One turn or mirror swaps these rows in pairs. Which row does each one swap with?
The rows were stretched afterwards, more along some directions than others.
k116: [ 21   5  45  11 -15  -7  -8   3   5   9  -2  13   8  -4   8 -17]
k149: [  6 -15 -21 -27 -16 -28  39 -31  12 -12   7  25 -23  -1  30  24]
k260: [-46  -8  19 -28  15 -30  27 -37  45  16  30  -4 -25  11   5 -12]
k60: [  4  -2 -23 -11   0 -11   6 -20  26   8  10  11  -7  14  16 -35]
k88: [-40 -10   4 -29   7 -29  38  11  13   5   0  -7 -13  26  -7   2]
k603: [-11 -38  13 -21  23 -40  35 -49  16 -16  53 -31 -11  17  10 -14]
k85: [  4 -11  20 -19  -5  -2   5  -7  -5   8   3  17  16 -23   4 -10]
k670: [  1  12 -24 -21   4 -41  49 -18   7  -6  -1  13 -14 -37  19  -7]
k485: [ 24 -18  21 -23 -15   0 -36  23  22 -10  -1  -7  37   9  -2 -17]
k668: [ -9 -23  23  29   3 -37  17  -5  39  17   4   7   4   4   0  -3]
k884: [ 13   4  -1   8   1 -13 -10   3 -28 -38  -5  11  20  26   0  14]
k838: [-12  -3  38  -3   0  -5   7 -48  11 -10  23   3 -13  26  14 -18]
k548: [ -7 -13 -16 -25   3 -21  59 -41   0   5  21   5 -50 -35  10 -43]
k969: [  4 -17 -34 -56 -10 -22  56 -29  19  -3  15  24 -27   3  24  -9]
k267: [-17 -20  30 -36   6  -7  48 -34  15   4  25 -11  16   1  -4  12]
k111: [-16  -4  12  28  -6 -26  37 -38 -17 -41 -17  33 -29 -19   5  15]
k653: [ 10  -4   0  -8   1 -24  11  -4  38  -3  14  36   2 -29   2  -6]
k354: [-26 -21  30 -17  14 -15   6   9  47  11  21  -9   6  36 -19   3]
k91: [-16  19  17  39 -10  -4  -4 -13 -18 -25 -12  24  -1   5   3  11]
k813: [-22 -28  -9 -32  32 -27  59 -72   6 -19  39 -21  -9  -3  10   2]
k510: [-20 -46  27 -30 -14 -17  42 -57   0  -4  38 -14 -15  12  18  10]
k473: [-26 -32  13 -15  31 -24  63 -48  -5 -32  11 -23   0  28   7  28]
k196: [-20 -18  48  12  -5   2  -8  -4   1  -5  16  16  27  -2 -23   2]
k382: [ -7 -19  27 -25   7 -10  48 -39  -4 -22  20  -3   3  26  12  35]
k488: [-20 -16  20  -1  -2 -37  59 -53   0   1  23   7 -17 -25  -2 -30]
k702: [ -5  -8  -1 -14   6 -31  37 -54  31   3  41  -9 -38 -27  29 -40]
k268: [ -8 -28  18 -39  -9 -39  25 -15  16 -21   5 -20  -2  -3  19 -15]
k40: [-28 -22  14  17  12 -33  26 -15  25  -3  -4  30   9  -8  -4  31]
k730: [  1  10   7 -11 -20  -4 -33   1   1 -14 -19  16  23  -2   8 -12]
k179: [  4  -8 -24 -17   0 -18  33   1  22  -6 -14  18  33  -7  -2  25]
k626: [ 12 -16 -49 -37  18  -9  42  -5 -15 -13  -8 -14  14  10  11  -7]
k447: [-28 -44  25 -37 -10 -16  53 -55   3 -14  31  -2 -12  23  10   4]
k380: [  2  11 -29  -3  11   0  12 -17 -37 -39 -19  19  24   5  -1  27]
k125: [-41 -10  33  15   5 -33  41 -33 -14 -19   2  -3   6  -6  -5  21]
k977: [  2  25  -4   9  -7 -37  49 -25  -5 -15 -13  51 -25 -27   5  -4]
k684: [  8 -39 -36 -32   5 -20  44 -18  14  -2  14 -12  21   8  12   5]

k684 swaps with k382
k111 swaps with k548
k668 swaps with k116
k125 swaps with k670

